Each row has a hidden score. How much does it go up from the first row of each pair to the second? 8 means little or no change, 16 a big rise and 0 a big fall.
tensor([ -1.,  11.,  29., -19.,  25.,  26.,   8.,  10.,  27.])
tensor([ 14.,  15.,  31., -27.,  21.,  41.,   6.,  38.,  42.]) -> 5
tensor([ 19.,  -8., -10.,   8., -31.,  10.,  -5.,  32.,   8.])
tensor([-26., -31., -33.,   0.,   3., -52.,  -8., -21., -41.]) -> 16
tensor([ 4., -3., 14.,  1.,  8., 21.,  1., -7., 20.])
tensor([-22., -23.,  11.,  -7.,  20.,   2.,  13., -32.,   8.]) -> 12
tensor([ -2.,  30.,  50., -38.,  16.,  18.,   9.,  21.,  31.])
tensor([-12., -11.,  12., -14.,  13.,   2.,   9.,  -8.,   7.]) -> 12
tensor([ -8.,  12.,  34., -35.,  16.,  16.,  11.,  21.,  31.])
tensor([ 6., -6., 17.,  1., 10., 29.,  8., -5., 25.]) -> 9
tensor([ -9.,  -3., -12., -10.,   9., -17.,  -5.,  11., -13.])
tensor([-12.,   2.,  -2.,  -7.,  -3., -19.,  -4.,  -3., -14.]) -> 8
tensor([ 21.,  24.,  31., -27.,  14.,  51.,   6.,  49.,  52.])
tensor([-23., -25., -31.,   1.,  -1., -46.,  -7., -21., -40.]) -> 16
tensor([-33., -31., -32.,  -1.,   6., -59.,  -6., -28., -52.])
tensor([-16., -20.,  17., -17.,  28.,  -5.,  13., -29.,   6.]) -> 2
tensor([ 18., -10., -43.,  35., -45., -16., -18.,  10., -25.])
tensor([ -3.,   8.,  -3.,  19.,  11.,  -3.,   0., -31., -18.]) -> 10
tensor([ -5.,  10., -23.,  31.,  20., -16.,  -7., -28., -35.])
tensor([ -9.,  28.,  45., -36.,  15.,  12.,  11.,  19.,  28.]) -> 1
tensor([ -6., -27., -24.,  14., -26., -27.,  -5., -17., -22.])
tensor([  3., -12.,  -1.,   8.,  -3.,   6.,   5., -12.,   4.]) -> 5
tensor([  0.,   6.,  33., -31.,  32.,  32.,   8.,  22.,  38.])
tensor([ -3., -36., -19.,  13., -32., -18.,   0., -16., -13.]) -> 15
tensor([  2.,   6.,   4.,  11.,  21.,  14.,   3., -17.,  -1.])
tensor([  4., -15., -26.,  25., -20., -13.,  -6., -19., -22.]) -> 10
tensor([-15.,  10.,  12., -13.,   2., -20.,   1.,  -6., -12.])
tensor([17., 19., 27., -5., 12., 41.,  4., 17., 32.]) -> 1
tensor([ -1.,  21.,  35., -14.,   2.,  12.,   5.,  -3.,  17.])
tensor([-10.,  -5., -10.,  -5.,   8., -12.,  -2.,  -2.,  -9.]) -> 11
tensor([-3., -9.,  8., -8.,  9.,  7.,  7., -3., 14.])
tensor([ 22.,  -4., -19.,   9., -42.,  -3., -13.,  31.,   1.]) -> 6
tensor([-17., -20.,  14., -10.,  19.,  -2.,  12., -23.,   8.])
tensor([  1., -28., -22.,  10., -30., -14.,  -6.,  -7., -13.]) -> 8
tensor([ 12.,  15., -14.,  -6., -64., -28., -13.,  43., -14.])
tensor([ -7., -15.,  12., -11.,  14.,   2.,   6., -12.,   9.]) -> 10
tensor([ 5.,  8.,  3., -7.,  8., 11., -1., 20., 11.])
tensor([  1.,   8.,  -5.,  38.,  24.,   9.,  -1., -42., -15.]) -> 12
tensor([-20., -36., -17.,   2.,   6., -26.,   1., -30., -21.])
tensor([ 19.,  15., -26.,  35., -13.,  -3., -14.,  -5., -25.]) -> 4
tensor([ 9.,  4., 19.,  0., 10., 29.,  7., -2., 24.])
tensor([ -9.,   3.,  38., -25.,  17.,  15.,  17.,  -7.,  27.]) -> 9
tensor([ -9.,   8., -26.,  35.,  25., -21.,  -8., -33., -45.])
tensor([ -2.,  -1.,   0.,  22.,  16.,  10.,   4., -34.,  -7.]) -> 5
tensor([ 7., 11., 13.,  1.,  5., 15.,  3.,  1., 11.])
tensor([ 12.,  29.,  -2., -13.,   1.,   6.,  -8.,  45.,   4.]) -> 7
tensor([  2.,  -7.,  -5.,  -3., -46., -18.,  -5.,  14.,  -4.])
tensor([-17., -22., -33.,  -6.,  -7., -39.,  -8.,   0., -32.]) -> 12
tensor([  6.,  -8.,  27., -26.,  24.,  42.,  12.,  13.,  49.])
tensor([ 8.,  5.,  6.,  9., 21., 21.,  5., -9.,  8.]) -> 12
tensor([-11.,  -1.,  31., -31.,  22.,  14.,  18.,   2.,  28.])
tensor([  3.,   9.,   6.,  -8., -41., -11.,  -4.,  20.,   2.]) -> 8
tensor([ -9., -12.,   6.,  -8.,  11.,   5.,   7., -12.,   9.])
tensor([  2.,  13.,  28., -22.,  24.,  33.,  11.,  19.,  37.]) -> 3
tensor([-17.,   4., -12.,  -7.,  -4., -40.,  -9.,   4., -28.])
tensor([-14.,   2.,   5., -11.,  -2., -20.,   0.,  -2., -13.]) -> 7
tensor([-18.,   9.,   4., -22.,   1., -32.,  -1.,   3., -18.])
tensor([20., 20., 14.,  0.,  1., 33., -2., 26., 27.]) -> 0
tensor([15., 26., 15., -3.,  2., 27., -1., 24., 20.])
tensor([-26., -21.,  34., -19.,  30.,   6.,  18., -39.,  21.]) -> 14
tensor([ -9.,  13., -39.,  29.,  20., -36., -14., -25., -54.])
tensor([  5.,  -2.,  -1.,  -5., -45., -13.,   1.,  19.,   2.]) -> 2
tensor([  4.,   1.,  23., -15.,  16.,  27.,   8.,  10.,  31.])
tensor([  4.,   3.,  13.,  -9., -28.,   0.,   0.,  11.,  10.]) -> 10
tensor([ 22.,   7.,   8.,  -1., -17.,  30.,  -1.,  30.,  27.])
tensor([-10.,   1.,  29., -11.,   7.,   7.,   7., -21.,  11.]) -> 13
tensor([-29., -10.,  18., -13.,  15., -18.,  13., -36.,  -5.])
tensor([ 30.,  21.,  -7.,   0., -37.,  15., -11.,  55.,  13.]) -> 0
tensor([-16., -29., -13.,   6.,   2., -26.,   2., -33., -22.])
tensor([ 10.,  -1.,  -7.,  -3., -45., -10.,  -7.,  25.,   1.]) -> 2
tensor([-13., -28.,   4.,   7.,  10.,  -2.,  10., -45.,   1.])
tensor([-11.,  -7.,  -1.,  -7.,   1., -13.,   3.,  -9.,  -4.]) -> 7
tensor([-23., -25., -24.,   5.,   5., -44.,  -5., -30., -37.])
tensor([ 16.,  23.,   3., -10.,   1.,  18.,  -5.,  36.,  14.]) -> 0
tensor([-6.,  1., -4., -6.,  8., -7., -2.,  8., -7.])
tensor([ -2.,  20.,  43., -20.,   3.,  21.,  11.,   0.,  30.]) -> 4
tensor([ -4.,  -8.,   8., -10.,  11.,   5.,   6.,  -8.,   9.])
tensor([ 21.,  -6.,  -9.,  -1., -31.,  16.,  -4.,  32.,  17.]) -> 4
tensor([ 25.,   6.,  -6.,   1., -27.,  16.,  -6.,  36.,  15.])
tensor([  3.,  -3.,  32., -19.,  29.,  42.,  15.,   4.,  43.]) -> 8
tensor([ -3.,  -5.,   9., -12.,  11.,   5.,   5.,   2.,  12.])
tensor([ -1.,  19.,  33., -30.,  11.,  21.,   6.,  28.,  32.]) -> 5
tensor([-15.,   2.,  -9., -14.,  -5., -31.,  -6.,   8., -19.])
tensor([  1., -38., -42.,  18., -54., -34., -14.,  -2., -26.]) -> 9
tensor([  5.,   3.,  10.,  -9., -26.,   6.,   1.,  14.,  15.])
tensor([ -7., -12., -25., -12.,   2., -21.,  -7.,  17., -15.]) -> 12
tensor([  1.,   5.,  -3.,  22.,  11.,   3.,  -1., -26., -12.])
tensor([ -5.,  -6., -14.,  -6.,   4., -15.,  -3.,   6., -10.]) -> 8
tensor([-10., -10.,  21.,  -2.,  10.,  -2.,  12., -34.,   7.])
tensor([-17.,  -6.,  -3., -11.,  -3., -30.,  -2.,   3., -16.]) -> 9
tensor([ -3.,   1., -11.,  -2.,   2., -16.,  -7.,   8., -14.])
tensor([ -8.,  -3.,  13.,   2.,  15.,   4.,   8., -27.,   3.]) -> 8
tensor([ 21.,  17.,  -9.,  -4., -59.,  -8., -14.,  51.,   1.])
tensor([-13.,  14.,  46., -37.,  24.,  17.,  13.,  11.,  40.]) -> 8
tensor([ -1.,   1.,  19.,  -4.,   3.,   5.,   8., -13.,   9.])
tensor([ 28.,  35.,  37., -31.,  18.,  58.,   3.,  57.,  57.]) -> 0
tensor([14., 13., 19., -3.,  9., 33.,  5.,  9., 27.])
tensor([12., 30.,  8.,  8., 40., 33., -1.,  6., 10.]) -> 9
tensor([  4.,   1.,  -2.,  -6., -46., -18.,  -4.,  19.,  -1.])
tensor([-14., -10.,  22.,  -4.,  11.,   6.,  13., -30.,  11.]) -> 10
tensor([-16.,   0.,  29., -16.,  17.,   3.,  13., -23.,  11.])
tensor([14., 16., 20., -4., 11., 30.,  5., 10., 23.]) -> 4
tensor([ -4.,  -6.,  18., -25.,  17.,  12.,   7.,  16.,  22.])
tensor([  0.,  26., -46.,  27.,  13., -35., -24.,  -4., -59.]) -> 14
tensor([  0.,  -9.,  16.,   3.,  11.,  20.,  10., -18.,  17.])
tensor([  2.,  -1.,   0.,  22.,  11.,  12.,   3., -22.,  -3.]) -> 9
tensor([ -7.,  15.,  51., -47.,  21.,  25.,  15.,  23.,  42.])
tensor([-23., -23., -26.,   3.,  -2., -46.,  -9., -19., -40.]) -> 16
tensor([-16.,   5.,  27., -16.,  19.,  -1.,  13., -13.,   8.])
tensor([-10.,  14.,  46., -42.,  24.,  21.,  14.,  17.,  34.]) -> 4
tensor([  7., -12., -24.,  32., -12., -16.,  -6., -27., -29.])
tensor([-21., -21., -18.,   6.,   3., -29.,   0., -27., -24.]) -> 9
tensor([ 31.,  14.,   6.,  -7., -22.,  41.,   1.,  49.,  37.])
tensor([ 18.,  -3., -40.,  35., -33., -17., -13.,   0., -31.]) -> 16
tensor([  5., -28., -53.,  18., -69., -48., -17.,  14., -39.])
tensor([  2.,   6., -26., -13.,  -5., -18., -16.,  42., -13.]) -> 4
tensor([21., 21., 13., -3., -2., 31.,  1., 26., 24.])
tensor([-13.,  -2.,  46., -40.,  30.,  20.,  18.,  -1.,  35.]) -> 11
tensor([-14.,  -5.,  29., -21.,  22.,   6.,  13., -16.,  16.])
tensor([ 15.,  -8., -32.,  31., -26., -11., -11.,  -4., -22.]) -> 9
tensor([  2.,   8.,  11., -10., -30., -10.,   0.,  10.,   2.])
tensor([-34., -38., -20.,   5.,  11., -43.,   3., -47., -36.]) -> 16
tensor([-13., -27.,   5.,   7.,   7.,   0.,   9., -36.,  -2.])
tensor([ 2., 10., -4., -5.,  3.,  0., -2., 15., -1.]) -> 5
tensor([  8.,   9.,  -2.,  36.,  22.,  18.,   1., -34.,  -7.])
tensor([  8.,  10.,  -3.,  28.,  13.,  10.,   1., -21.,  -7.]) -> 8
tensor([ 20.,  -4., -33.,  38., -17.,  -6., -10., -13., -23.])
tensor([ 11., -13., -17.,  10., -33.,  -6.,  -5.,  12.,  -2.]) -> 6
tensor([  8.,  16.,  11., -12., -33.,  -3.,  -2.,  25.,  10.])
tensor([-13.,   0.,   2., -17.,  -2., -15.,   1.,  -1.,  -5.]) -> 12
tensor([14., 23.,  5., 11., 31., 30.,  0.,  5.,  9.])
tensor([ -3., -33., -20.,  12., -23., -17.,   0., -18., -10.]) -> 13
tensor([ 27.,   7., -34.,   6., -63., -12., -20.,  57.,  -9.])
tensor([ 23.,  38.,  29., -30.,  12.,  46.,  -2.,  61.,  44.]) -> 3
tensor([  5.,   8.,  27., -19.,  22.,  31.,   9.,  11.,  33.])
tensor([ -9.,  -5.,  33., -28.,  19.,  24.,  16.,   3.,  38.]) -> 9
tensor([ 22.,  32.,  41., -29.,  23.,  56.,   8.,  52.,  58.])
tensor([-21., -12.,   1.,  -4.,   6., -23.,   3., -21., -15.]) -> 16
tensor([-11.,  -6.,  19.,  -1.,   7.,   2.,  13., -29.,   6.])
tensor([  1., -15., -10.,   0., -47., -24.,  -8.,   7.,  -8.]) -> 8
tensor([-13., -16.,  14., -15.,  22.,   2.,  11., -12.,  10.])
tensor([-10., -33., -20.,  11., -25., -22.,   0., -24., -15.]) -> 10
tensor([  7.,  12.,  -4.,  35.,  23.,  17.,   3., -33., -10.])
tensor([ -5., -13.,  10., -12.,  18.,   7.,   9.,  -7.,  15.]) -> 7
tensor([ 22.,  32.,  39., -41.,  25.,  60.,   7.,  63.,  64.])
tensor([-29.,  -1.,  -9., -21.,   4., -49.,  -3.,  -7., -34.]) -> 16
tensor([-14.,  14., -35.,  21.,   9., -34., -14., -11., -49.])
tensor([-25., -27., -22.,   6.,   6., -45.,  -4., -30., -38.]) -> 10
tensor([15., 22., 19., -5.,  5., 31.,  2., 20., 24.])
tensor([ -5.,  -5.,  10.,   5.,  34.,  18.,  16., -23.,   8.]) -> 13
tensor([25., 27., 23., -4.,  4., 44.,  2., 32., 36.])
tensor([-15.,   3.,  41., -24.,  19.,  13.,  17., -13.,  23.]) -> 14
tensor([ -1.,  -5.,  33., -21.,  32.,  36.,  14.,   2.,  44.])
tensor([ -2., -12.,   2.,   9.,   1.,   2.,   6., -16.,   1.]) -> 13
tensor([ -3.,   6.,  14.,  -1.,  42.,  25.,   7., -11.,  13.])
tensor([ -4.,  -9., -23.,  13., -26., -27.,  -7.,  -6., -27.]) -> 12
tensor([  7., -20., -32.,  15., -43., -24.,  -9.,   7., -20.])
tensor([-33., -31., -39.,  -4.,   3., -64., -13., -22., -53.]) -> 14
